In the rows, 128 means zero.
Each path below is one point turned by a fixed rotation once a step. After each direction that follows a path, write how fast that rotation turns it, in degrees each step (0 if it stays still).
Each turn is a multiple of 5 degrees from 10 to 175, or 0.
Each row of a path follows its step; steps can be skipped.

step 1: [122 125 137 124 131 127 114 111 121 133 135 113 117 131 130 130 135 134
 126 112 129 129 125 139 139 127 130 113 136 146 130 124 145 127 134 120
 122 124 128 131 114 129]
step 3: [139 137 139 118 145 125 119 123 132 113 126 132 118 128 131 117 142 121
 141 120 133 136 122 130 134 126 141 130 110 132 140 123 127 142 120 124
 132 129 134 132 132 123]
step 4: [118 117 136 132 126 110 122 124 113 115 126 121 118 134 129 121 122 139
 130 131 121 134 106 127 128 126 141 122 123 127 130 119 134 132 142 133
 116 135 124 127 116 126]
step 5: [140 120 138 127 129 128 120 124 137 121 123 146 142 120 139 126 117 142
 124 131 125 136 111 140 115 127 131 129 118 123 123 135 135 132 128 130
 132 131 135 125 130 148]
step 9: [127 119 126 143 128 135 127 122 121 120 141 142 143 127 128 124 130 120
 118 121 136 138 141 124 132 126 125 113 138 134 128 115 133 126 121 115
 123 121 111 119 125 120]
step 16: [130 117 134 159 103 120 130 121 123 138 124 123 133 132 133 131 126 128
 123 126 144 124 128 123 117 126 120 127 133 117 129 130 128 130 133 126
 126 121 137 136 124 123]
step 22: [116 140 133 126 125 115 132 145 121 124 131 117 129 118 116 138 122 135
 134 131 121 109 121 128 130 138 136 136 126 139 130 128 120 121 144 125
 125 135 125 141 126 138]
step 24: [128 134 130 135 118 118 140 133 123 142 135 129 134 120 124 126 139 118
 141 125 138 137 138 139 123 122 140 125 123 124 124 136  99 124 129 131
 123 131 126 128 136 125]
Speeds:
[129 124 125 132 124 127 132 132 130 125 126 125 129 123 129 128 128 128
 132 125 128 124 131 124 126 130 124 128 128 127 131 127 127 125 129 124
 128 131 129 128 132 128] -> 10
[130 129 128 125 126 131 129 124 134 128 123 127 128 122 130 128 130 127
 129 132 131 125 126 127 123 123 127 127 126 128 131 129 129 131 126 131
 130 124 129 129 126 127] -> 140
[130 123 134 123 126 130 127 125 127 124 127 131 126 129 130 125 130 129
 127 128 129 131 131 126 124 134 128 128 127 131 126 127 127 126 131 127
 131 130 127 127 125 127] -> 10
[129 126 128 127 125 128 127 131 129 124 127 131 130 129 130 128 129 128
 130 131 129 130 123 130 128 127 132 130 132 124 128 129 120 127 133 129
 125 127 132 130 127 132] -> 40
[123 131 128 126 126 127 130 129 129 127 124 125 131 130 134 131 125 130
 127 127 129 127 128 133 128 132 129 123 127 125 130 124 131 128 131 126
 129 125 127 126 127 130] -> 100
[128 133 131 127 130 130 130 134 131 127 132 129 130 126 128 126 128 127
 126 128 125 128 129 131 125 128 125 135 127 126 130 129 132 129 129 126
 129 132 128 127 125 132] -> 145
[128 126 123 128 129 128 129 129 125 130 130 129 124 128 128 127 127 135
 127 131 133 128 127 130 126 130 126 130 125 129 131 135 128 130 130 126
 127 125 123 132 129 129] -> 125
[128 131 132 129 134 124 129 129 129 127 128 126 129 126 127 126 123 131
 134 127 128 132 123 124 125 129 128 129 125 127 125 129 127 124 130 129
 129 123 127 128 129 127] -> 40

step 1: [127 132 118 128 121 131 121 133 131 141 147 123 129 120 131 116 134 118
 138 145 130 126 135 113 117 132 138 127 129 123 127 131 147 130 119 128
 117 127 129 122 130 124]
step 2: [126 123 115 126 133 123 120 121 127 138 136 132 141 127 132 125 132 136
 128 149 138 141 137 124 128 131 133 110 130 124 134 134 132 140 119 116
 133 125 133 122 129 113]
step 3: [130 135 129 128 134 125 122 121 128 139 128 139 142 132 124 134 132 121
 124 131 130 130 123 144 128 115 127 110 134 116 124 134 113 131 125 122
 140 128 142 128 122 111]
step 13: [127 129 117 152 119 127 132 133 117 135 137 130 145 125 131 126 142 130
 135 133 133 137 134 120 121 127 124 121 125 121 136 117 125 121 129 122
 121 142 117 117 131 132]
step 15: [134 138 134 126 140 130 119 115 138 133 126 134 127 145 122 128 123 126
 128 124 130 138 127 122 114 132 131 103 121 130 121 132 130 129 133 137
 117 121 141 128 126 117]
step 19: [125 125 126 120 133 122 113 123 128 148 135 122 130 128 136 139 129 107
 125 135 132 127 131 122 125 122 113 132 145 129 126 135 135 136 119 140
 125 131 135 135 136 125]
step 24: [120 135 131 136 123 118 138 125 130 129 124 127 144 112 131 142 133 118
 133 130 131 134 114 131 139 129 128 137 121 140 140 127 136 126 137 132
 119 148 132 123 130 126]
step 27: [138 125 136 135 134 125 111 127 130 124 135 123 121 132 118 138 132 135
 147 132 125 123 137 113 123 124 122 125 130 131 131 140 130 123 128 121
 114 121 141 111 131 122]
Speeds:
[128 128 129 124 129 130 125 129 132 132 129 128 124 127 129 128 125 126
 129 127 130 127 130 121 125 130 122 127 126 127 127 127 133 129 131 131
 132 128 123 126 126 128] -> 100
[130 127 128 123 128 128 130 128 129 131 132 129 122 128 129 134 129 129
 128 127 130 127 130 129 127 124 132 129 131 132 132 129 131 127 125 125
 124 124 129 128 125 131] -> 40
[130 128 126 128 130 126 129 124 135 122 127 129 124 123 129 130 129 127
 124 128 130 125 131 128 129 126 128 130 130 127 129 128 128 128 128 129
 132 134 129 129 132 131] -> 25
[124 122 128 128 131 131 132 129 129 129 130 126 127 133 127 129 130 131
 130 127 130 129 131 126 131 129 133 127 131 123 127 124 128 133 129 129
 130 129 130 127 129 128] -> 90
[134 122 129 129 126 127 128 131 129 127 129 122 130 130 129 130 124 125
 127 132 130 129 125 130 126 123 127 130 127 130 128 123 128 128 133 129
 129 129 127 130 128 127] -> 55
[122 128 131 132 125 127 127 126 126 128 128 126 125 132 129 128 128 128
 124 124 134 127 129 131 126 125 126 125 131 128 128 126 128 123 128 127
 128 126 124 125 132 128] -> 45
[127 128 129 129 131 128 127 129 124 126 133 130 130 131 127 134 128 129
 128 132 125 129 127 129 127 131 124 132 132 126 128 127 128 125 127 135
 127 130 124 128 129 132] -> 55
